[112, 149, 146, 112,  80, 117]  j_722
[ 77,  98, 105,  96, 101,  89]  j_833
[ 77, 100,  81, 117, 184,  80]  j_258
[ 91, 100,  82, 112,  95,  94]  j_938
[ 95,  88,  88,  98, 103,  92]  j_13
rest: [100,  82] => [112,  95,  94]
diff j_833: [ 77,  99, 105,  96, 101,  89] => 1, [98]
loc: [149] => j_722, 1
j_258 => [ 77, 100,  81, 117, 184,  80]
diff j_13: [ 95,  88,  89,  98, 103,  92] => 2, [88]

[149,  76, 139, 170,  45] = j_802
[ 83, 149,  82,  78,  61] = j_415
[127, 132, 149,  88,  46] = j_499
[ 45, 168, 131, 181, 148] = j_213
[116,  89, 143, 105,  82] = j_637
[134,  85,  98, 173,  84] = j_805
[ 45, 102,  60,  74, 114] = j_376
[ 71,  86, 169,  97, 159] = j_440
j_376 => [ 45, 102,  60,  74, 114]
loc: [102] => j_376, 1
diff j_637: [116,  89, 143, 104,  82] => 3, [105]
loc: [85] => j_805, 1

[161, 102, 106,  95, 145,  80] = j_968
[ 93, 104, 114,  94, 101,  74] = j_289
[117, 124,  85, 108,  90,  76] = j_603
[124, 102, 105,  95, 103,  91] = j_551
[177, 111,  45,  91, 123, 106] = j_305
[ 93, 103, 138,  99, 133, 118] = j_64
[117, 103,  73,  81,  92, 105] = j_43
j_603 => [117, 124,  85, 108,  90,  76]
size: [117, 124,  85, 108,  90] => 5
diff j_551: [124, 102, 105,  95, 102,  91] => 4, [103]
rest: [102, 106,  95] => [145,  80]

[183,  24, 174, 114, 103,  80,  77,  82, 131, 150,  98] : j_28
[118,  82, 106,  96,  99, 107,  95,  93,  98, 105,  99] : j_385
[130,  74, 128, 106, 103,  80,  78,  82, 112, 125,  97] : j_484
[114,  86, 112, 102,  99,  95,  88,  88, 105, 107, 102] : j_652
[113,  85, 102,  96, 102, 115, 101,  89,  93, 102,  95] : j_790
[ 99, 100,  98, 100,  99, 101, 102, 100,  97, 100,  98] : j_101
j_385 => [118,  82, 106,  96,  99, 107,  95,  93,  98, 105,  99]
diff j_101: [ 99, 100,  98, 100,  99, 101, 102, 100,  97, 100,  99] => 10, [98]
diff j_484: [130,  74, 128, 106, 103,  80,  78,  82, 111, 125,  97] => 8, [112]
size: [113,  85, 102,  96, 102, 115, 101] => 7
rest: [80, 78, 82] => [112, 125,  97]
size: [183,  24, 174, 114] => 4

[167, 164,  97, 134, 126,  99, 118, 110, 110, 121, 102] -> j_980
[ 91, 128, 108,  74, 112, 103, 146, 103, 129,  94, 104] -> j_292
[111, 127,  79, 122, 105,  35, 115, 148, 176,  63, 135] -> j_525
[ 94,  58,  95,  45, 101, 154,  84,  79,  78, 104,  18] -> j_508
[ 71,  72, 134,  74, 103, 144, 103,  70,  36, 162,  59] -> j_193
[ 95,  68, 119, 130, 126, 124,  94, 121, 121, 131,  90] -> j_207
j_193 => [ 71,  72, 134,  74, 103, 144, 103,  70,  36, 162,  59]
j_525 => [111, 127,  79, 122, 105,  35, 115, 148, 176,  63, 135]
loc: [127] => j_525, 1

[163, 132,  72,  63]  j_669
[133,  80, 104, 145]  j_281
[147,  90,  34, 159]  j_325
[142, 158,  86,  35]  j_533
[ 39, 117, 116,  95]  j_163
[ 99, 164, 111, 122]  j_974
[114, 156, 162, 172]  j_396
[124, 127,  48, 109]  j_91
[ 98, 164, 154,  33]  j_988
[ 99,  28, 134, 103]  j_311
j_974 => [ 99, 164, 111, 122]
rest: [124, 127,  48] => [109]
rest: [ 99, 164] => [111, 122]
size: [ 99,  28, 134, 103] => 4

[ 88,  87,  98,  92, 107,  95] : j_102
[ 84,  14,  53, 104,  94, 144] : j_901
[ 84,  14,  52, 104, 105,  90] : j_398
size: [84, 14, 52] => 3
size: [ 84,  14,  52, 104, 105,  90] => 6
size: [ 88,  87,  98,  92, 107,  95] => 6
rest: [ 84,  14,  52, 104] => [105,  90]
j_102 => [ 88,  87,  98,  92, 107,  95]
j_901 => [ 84,  14,  53, 104,  94, 144]
loc: [94] => j_901, 4

[ 82,  87,  94, 102,  94,  88, 116, 113,  92, 130] : j_515
[112, 114, 118, 113,  88,  25, 106,  96,  51,  86] : j_537
[151,  54, 117, 168, 129,  69, 103, 139,  97,  59] : j_958
[166,  70, 108, 109,  47,  54, 120,  69, 139, 154] : j_751
[157,  61, 152, 116,  96, 134,  71, 166,  69,  79] : j_792
[151,  54, 117, 168, 129,  69,  70, 139,  97, 131] : j_610
[157,  61, 152, 116,  96, 134,  71, 138, 122,  82] : j_488
[113,  80, 188,  76,  60,  91, 120, 122,  41,  34] : j_983
[104,  81, 128,  75,  65, 143, 157,  78, 153,  92] : j_225
[143,  31, 147, 156, 141, 118, 104, 144, 112,  96] : j_132
diff j_983: [113,  80, 188,  76,  60,  91, 120, 122,  40,  34] => 8, [41]
j_792 => [157,  61, 152, 116,  96, 134,  71, 166,  69,  79]
j_488 => [157,  61, 152, 116,  96, 134,  71, 138, 122,  82]
q: [157,  61, 152, 116,  96, 134,  71, 138, 122,  82] => j_488
diff j_515: [ 82,  87,  94, 102,  94,  88, 116, 113,  92, 131] => 9, [130]

[134, 115, 125, 115, 130, 102, 144,  78,  96,  73,  95,  72,  88, 120, 119,
  88,  64, 116,  86, 122,  50,  66, 103, 117,  67, 105,  85, 124,  88,  99,
 143, 118,  69, 103, 138,  75,  84, 134,  89,  70,  97,  89,  64,  93, 120,
  97,  84, 108,  60, 115, 107,  77, 119, 101,  61,  97, 106,  91,  93,  83,
 111] = j_703
[ 98, 122,  46, 128,  83, 120,  93, 129,  91, 150,  94,  72,  98, 120, 100,
 109,  68,  69, 109,  98, 107,  91, 108,  97,  67,  54,  64,  84, 114, 114,
  89,  40,  82, 107,  60, 123, 127,  82, 110, 102, 151, 135,  92,  85, 135,
  97, 102, 149,  92,  88,  77, 102,  95,  99,  80,  84,  95, 112, 130, 109,
  87] = j_681
[134, 115, 125, 115, 130, 102, 144,  78,  96,  73,  95,  97,  88,  51, 119,
  88,  64, 116,  86, 122,  50,  73, 103, 117, 142, 105,  85, 124,  88,  99,
 143, 118,  69, 103, 138,  75,  84, 134,  89,  70,  97,  89,  64,  93, 120,
  97,  84, 108,  60, 115, 107,  77,  86, 101,  61,  84,  95, 111,  93,  83,
 111] = j_413
rest: [ 84,  95, 112] => [130, 109,  87]
diff j_681: [ 98, 122,  46, 128,  83, 120,  93, 129,  91, 150,  94,  72,  98, 120, 100,
 109,  68,  69, 109,  98, 107,  91, 108,  97,  67,  54,  64,  84, 114, 115,
  89,  40,  82, 107,  60, 123, 127,  82, 110, 102, 151, 135,  92,  85, 135,
  97, 102, 149,  92,  88,  77, 102,  95,  99,  80,  84,  95, 112, 130, 109,
  87] => 29, [114]
diff j_703: [134, 115, 125, 115, 130, 102, 144,  78,  96,  73,  94,  72,  88, 120, 119,
  88,  64, 116,  86, 122,  50,  66, 103, 117,  67, 105,  85, 124,  88,  99,
 143, 118,  69, 103, 138,  75,  84, 134,  89,  70,  97,  89,  64,  93, 120,
  97,  84, 108,  60, 115, 107,  77, 119, 101,  61,  97, 106,  91,  93,  83,
 111] => 10, [95]
q: [134, 115, 125, 115, 130, 102, 144,  78,  96,  73,  95,  72,  88, 120, 119,
  88,  64, 116,  86, 122,  50,  66, 103, 117,  67, 105,  85, 124,  88,  99,
 143, 118,  69, 103, 138,  75,  84, 134,  89,  70,  97,  89,  64,  93, 120,
  97,  84, 108,  60, 115, 107,  77, 119, 101,  61,  97, 106,  91,  93,  83,
 111] => j_703
size: [134, 115, 125, 115, 130, 102, 144,  78,  96,  73,  95,  97,  88,  51, 119,
  88,  64, 116,  86, 122,  50,  73, 103, 117, 142, 105,  85] => 27
loc: [68] => j_681, 16
j_413 => [134, 115, 125, 115, 130, 102, 144,  78,  96,  73,  95,  97,  88,  51, 119,
  88,  64, 116,  86, 122,  50,  73, 103, 117, 142, 105,  85, 124,  88,  99,
 143, 118,  69, 103, 138,  75,  84, 134,  89,  70,  97,  89,  64,  93, 120,
  97,  84, 108,  60, 115, 107,  77,  86, 101,  61,  84,  95, 111,  93,  83,
 111]

[ 88, 103,  30, 104, 106, 104, 103, 104, 101, 104, 101,  35,  96, 106, 101,
  95, 105, 101, 103]  j_620
[ 70, 102,  71, 100,  97,  97, 128, 112, 101, 119, 100,  97, 104, 103,  76,
  85, 106,  95, 101]  j_349
[ 54,  89,  88,  91,  98, 106, 141, 105,  90,  76,  94, 114, 109,  89,  96,
  95,  86, 107, 106]  j_804
[ 54,  89,  94,  91,  98, 106, 141, 105,  90,  76,  94, 114, 109,  89,  96,
  95,  86, 107,  91]  j_728
[ 95,  95,  50,  95,  95,  99,  89, 122,  99, 108, 100, 129,  94,  93,  63,
 107,  94,  91,  97]  j_548
rest: [103,  30, 104, 106] => [104, 103, 104, 101, 104, 101,  35,  96, 106, 101,  95, 105, 101, 103]
j_804 => [ 54,  89,  88,  91,  98, 106, 141, 105,  90,  76,  94, 114, 109,  89,  96,
  95,  86, 107, 106]
j_548 => [ 95,  95,  50,  95,  95,  99,  89, 122,  99, 108, 100, 129,  94,  93,  63,
 107,  94,  91,  97]

[123,  97,  60,  35,  17,  59, 106] = j_950
[ 96, 140,  95,  35,  18,  59,  32] = j_720
[ 53,  86, 108, 142, 119,  95,  67] = j_882
j_882 => [ 53,  86, 108, 142, 119,  95,  67]
size: [ 53,  86, 108] => 3
size: [ 96, 140,  95,  35,  18,  59] => 6
rest: [35, 17, 59] => [106]

[138,  87, 117,  91,  49]  j_684
[140,  95,  93,  93,  27]  j_166
[ 89, 110,  94, 114, 106]  j_777
[ 39, 140,  67,  93,  70]  j_992
[71, 81, 57, 71, 33]  j_82
[141,  95,  93,  81,  72]  j_823
loc: [67] => j_992, 2
rest: [95, 93, 93] => [27]
loc: [27] => j_166, 4
diff j_777: [ 89, 110,  93, 114, 106] => 2, [94]
rest: [141,  95,  93] => [81, 72]
diff j_684: [138,  87, 116,  91,  49] => 2, [117]
j_166 => [140,  95,  93,  93,  27]

[113, 107, 129, 112, 111, 112, 119, 138, 149] = j_842
[103, 126, 111,  90, 135,  97,  93,  85,  87] = j_430
[102,  91, 132, 103,  89, 102, 131,  87,  83] = j_725
[113,  89, 119, 106,  78, 122, 123,  90,  83] = j_735
[107, 109, 131, 101, 118,  98, 120, 118, 114] = j_303
[105,  98, 137,  91,  73,  94, 110, 111, 137] = j_125
[ 77, 128,  95,  88, 164,  83,  98, 135, 144] = j_612
[101,  95,  92, 107,  88, 103,  99, 124, 120] = j_701
[ 89, 106, 123, 114, 108,  91, 121, 115, 113] = j_600
[ 81,  96,  84, 107, 100,  86,  89,  61,  41] = j_655
[104,  97,  95, 102,  87, 103,  97, 117, 100] = j_615
[112, 109,  94, 113, 108, 103,  97, 107, 108] = j_907
diff j_430: [103, 126, 111,  90, 135,  98,  93,  85,  87] => 5, [97]
diff j_430: [103, 126, 111,  90, 135,  96,  93,  85,  87] => 5, [97]
j_725 => [102,  91, 132, 103,  89, 102, 131,  87,  83]
j_655 => [ 81,  96,  84, 107, 100,  86,  89,  61,  41]
size: [113,  89, 119, 106,  78, 122, 123,  90,  83] => 9
size: [103, 126, 111,  90, 135,  97,  93] => 7
size: [113,  89, 119, 106,  78, 122, 123] => 7

[105, 100,  86,  88, 103, 121,  82,  94,  89,  76,  98,  93, 105,  95,  84,
 115,  93, 105,  92,  94, 127,  56, 105,  73,  98, 125, 102, 101,  92, 100,
 113, 115, 114,  73, 134,  97,  58,  98,  96,  93, 103, 103,  88,  98, 102,
 135,  69, 104,  96, 108, 110, 104, 122, 107,  86,  97,  99,  80, 114,  93,
  73, 128, 100,  88] = j_323
[119,  46, 141,  16, 157, 170,  29, 106,  97,  42,  96,  30,  70, 117, 127,
 122, 105,  36,  95,  69, 111,  71,  96,  88, 114, 135,  50, 106,  87, 172,
 116,  97, 114,  13, 178, 163,  41,  94,  96, 109,  96,  86,  95,  66, 105,
 122,  41,  97, 113, 135, 125,  82, 142, 134,  50, 109,  74,  72, 158,  93,
  43, 135, 100, 107] = j_352
[104,  79, 100,  78, 114, 117,  80,  99,  88,  93,  90,  75, 105, 102,  82,
 114, 102, 102,  97,  86, 121,  86, 103, 102, 107, 155,  97, 102,  96, 113,
  94, 112, 107,  98, 154, 104,  84,  79,  94,  95, 103, 103,  92, 122,  98,
 111, 115, 100, 103, 107, 104,  87, 117,  93,  96,  92,  87,  98, 100,  85,
  93,  95,  92, 105] = j_408
q: [105, 100,  86,  88, 103, 121,  82,  94,  89,  76,  98,  93, 105,  95,  84,
 115,  93, 105,  92,  94, 127,  56, 105,  73,  98, 125, 102, 101,  92, 100,
 113, 115, 114,  73, 134,  97,  58,  98,  96,  93, 103, 103,  88,  98, 102,
 135,  69, 104,  96, 108, 110, 104, 122, 107,  86,  97,  99,  80, 114,  93,
  73, 128, 100,  88] => j_323
j_408 => [104,  79, 100,  78, 114, 117,  80,  99,  88,  93,  90,  75, 105, 102,  82,
 114, 102, 102,  97,  86, 121,  86, 103, 102, 107, 155,  97, 102,  96, 113,
  94, 112, 107,  98, 154, 104,  84,  79,  94,  95, 103, 103,  92, 122,  98,
 111, 115, 100, 103, 107, 104,  87, 117,  93,  96,  92,  87,  98, 100,  85,
  93,  95,  92, 105]

[ 36,  42, 166, 101,  61, 106,  72,  30, 171,  35]  j_75
[ 36,  42, 166, 101, 151, 106,  72,  30, 122,  35]  j_560
[152, 113,  76, 107, 143, 129, 148,  35, 150, 146]  j_112
q: [ 36,  42, 166, 101, 151, 106,  72,  30, 122,  35] => j_560
loc: [152] => j_112, 0
size: [36, 42] => 2
diff j_75: [ 36,  42, 166, 101,  62, 106,  72,  30, 171,  35] => 4, [61]
diff j_75: [ 36,  42, 166, 101,  61, 105,  72,  30, 171,  35] => 5, [106]
j_560 => [ 36,  42, 166, 101, 151, 106,  72,  30, 122,  35]

[103, 101,  93,  92,  83,  81,  98,  95,  67] : j_670
[ 98,  75,  98,  90,  71, 104, 101, 107, 134] : j_46
[ 99,  90,  87, 118,  95, 103, 104,  95, 104] : j_631
[100,  59, 104, 101,  76, 121, 103, 108, 127] : j_803
[ 98, 118, 103,  82, 144, 112, 101, 116, 104] : j_53
[103,  45,  96, 108, 112, 106, 101, 107, 135] : j_483
[ 98,  75,  98,  90,  71, 104,  94, 100, 104] : j_776
[106, 129, 102, 101,  37,  96, 103, 102, 164] : j_49
[ 90,  94,  88, 109,  88, 104, 114,  87, 109] : j_269
[ 99,  96,  99, 103,  68,  91, 101, 111, 109] : j_592
[ 98, 118, 103,  82, 144, 112, 104,  95, 158] : j_619
size: [98] => 1
diff j_483: [103,  45,  96, 108, 112, 105, 101, 107, 135] => 5, [106]
q: [ 99,  96,  99, 103,  68,  91, 101, 111, 109] => j_592
rest: [129, 102] => [101,  37,  96, 103, 102, 164]
size: [103,  45,  96, 108, 112] => 5

[105, 111,  64, 137, 108, 129, 110,  96, 105, 115, 113, 111, 120, 110, 108,
 102, 181] : j_641
[ 99,  93,  67,  61, 104, 101, 103, 105,  90, 101, 114,  94, 105, 105, 103,
  99,  44] : j_343
[ 99,  93,  67,  61, 104, 101, 103, 105,  90, 101, 114,  94, 105, 106,  96,
 131, 157] : j_688
[112, 102, 117, 133,  95, 118,  99, 180, 100, 107,  45, 101,  99,  95, 101,
  92, 140] : j_881
[112, 102, 117, 133,  95, 118,  99, 180, 107, 113,  85, 106, 109, 111, 105,
 106, 118] : j_642
diff j_642: [112, 102, 117, 133,  95, 118,  98, 180, 107, 113,  85, 106, 109, 111, 105,
 106, 118] => 6, [99]
loc: [157] => j_688, 16

[ 55, 129,  99,  56, 176]  j_598
[ 90,  89, 112,  92, 101]  j_366
[ 90,  89, 111, 105, 102]  j_86
diff j_366: [ 91,  89, 112,  92, 101] => 0, [90]
size: [ 90,  89, 111, 105] => 4
diff j_598: [ 55, 129, 100,  56, 176] => 2, [99]
diff j_366: [ 90,  89, 112,  91, 101] => 3, [92]
rest: [ 90,  89, 111] => [105, 102]
size: [90, 89] => 2

[122,  79,  94, 105, 112,  98, 119, 100,  87,  57,  93, 104,  83, 116,  88] : j_142
[122,  79,  94, 105, 112,  98, 119, 100,  87,  57,  93, 104,  83, 116,  45] : j_41
[ 94, 130, 135, 114,  79, 111,  48,  96, 123, 119,  97, 129,  95,  83,  90] : j_845
[149,  46, 123, 107,  50,  71, 167,  99,  60,  27,  75,  87,  96, 139,  34] : j_12
size: [149,  46, 123, 107,  50,  71] => 6
loc: [111] => j_845, 5

[ 73,  99, 148, 103, 154, 114, 100, 123, 120,  92,  73, 135,  90, 120, 110,
 115, 135, 101,  99, 100, 103,  96,  80,  72, 110, 114, 139,  44, 143,  87,
 114,  60, 127] = j_236
[ 85, 114, 132,  91, 139, 104,  99, 112, 113,  89,  79, 120, 104, 107, 110,
  91, 120, 106,  99,  92, 106,  94,  78,  82, 102,  92, 126,  64, 127,  95,
 107,  67, 105] = j_673
[ 61, 109, 166,  96, 182, 115, 103, 136, 129, 102,  63, 154,  98, 124, 116,
 114, 154, 100,  99,  92, 107,  95,  72,  67, 120, 130, 143,  20, 147, 101,
  94,  60, 110] = j_595
[ 85, 114, 132, 111, 139, 104,  99, 112, 113,  89,  79, 120, 104, 107, 104,
  91, 120, 106,  99,  92, 106,  94,  85,  82, 102,  92, 126,  64, 127,  95,
 107,  75, 112] = j_799
[ 85, 114, 132,  91, 139, 104,  99, 112, 113,  89,  79, 120, 104, 107, 104,
  91, 120, 106,  99,  92, 106,  94,  85,  82, 102,  92, 126,  15, 161, 104,
 113,  39, 125] = j_271
diff j_236: [ 73,  99, 148, 103, 154, 114, 100, 124, 120,  92,  73, 135,  90, 120, 110,
 115, 135, 101,  99, 100, 103,  96,  80,  72, 110, 114, 139,  44, 143,  87,
 114,  60, 127] => 7, [123]
size: [ 85, 114, 132] => 3
j_595 => [ 61, 109, 166,  96, 182, 115, 103, 136, 129, 102,  63, 154,  98, 124, 116,
 114, 154, 100,  99,  92, 107,  95,  72,  67, 120, 130, 143,  20, 147, 101,
  94,  60, 110]
loc: [105] => j_673, 32
j_673 => [ 85, 114, 132,  91, 139, 104,  99, 112, 113,  89,  79, 120, 104, 107, 110,
  91, 120, 106,  99,  92, 106,  94,  78,  82, 102,  92, 126,  64, 127,  95,
 107,  67, 105]

[ 94, 140, 138, 160,  56, 152, 144, 130, 103,  99,  43,  52, 136,  37, 106,
  47,  56,  73,  70] = j_111
[117, 158, 150, 175,  71, 176, 135,  95,  96,  65,  39,  27, 136,  30,  87,
  68,  71,  77, 109] = j_908
[ 61,  40,  28,  46, 147,  62,  88, 105, 123, 150, 150, 148, 136, 152, 108,
 167, 147,  95,  78] = j_113
[ 53,  21,  22,  47, 136,  74,  83, 107, 120, 130, 156, 161, 136, 175,  91,
 138, 136,  90,  70] = j_717
[160, 169, 164, 101, 105,  93,  62,  58,  31,  42,  61,  76, 136,  96,  23,
 103, 105, 136, 146] = j_72
loc: [53] => j_717, 0
loc: [158] => j_908, 1
j_113 => [ 61,  40,  28,  46, 147,  62,  88, 105, 123, 150, 150, 148, 136, 152, 108,
 167, 147,  95,  78]
loc: [22] => j_717, 2
diff j_72: [160, 169, 164, 101, 105,  93,  62,  58,  31,  42,  61,  76, 136,  96,  23,
 103, 105, 136, 147] => 18, [146]

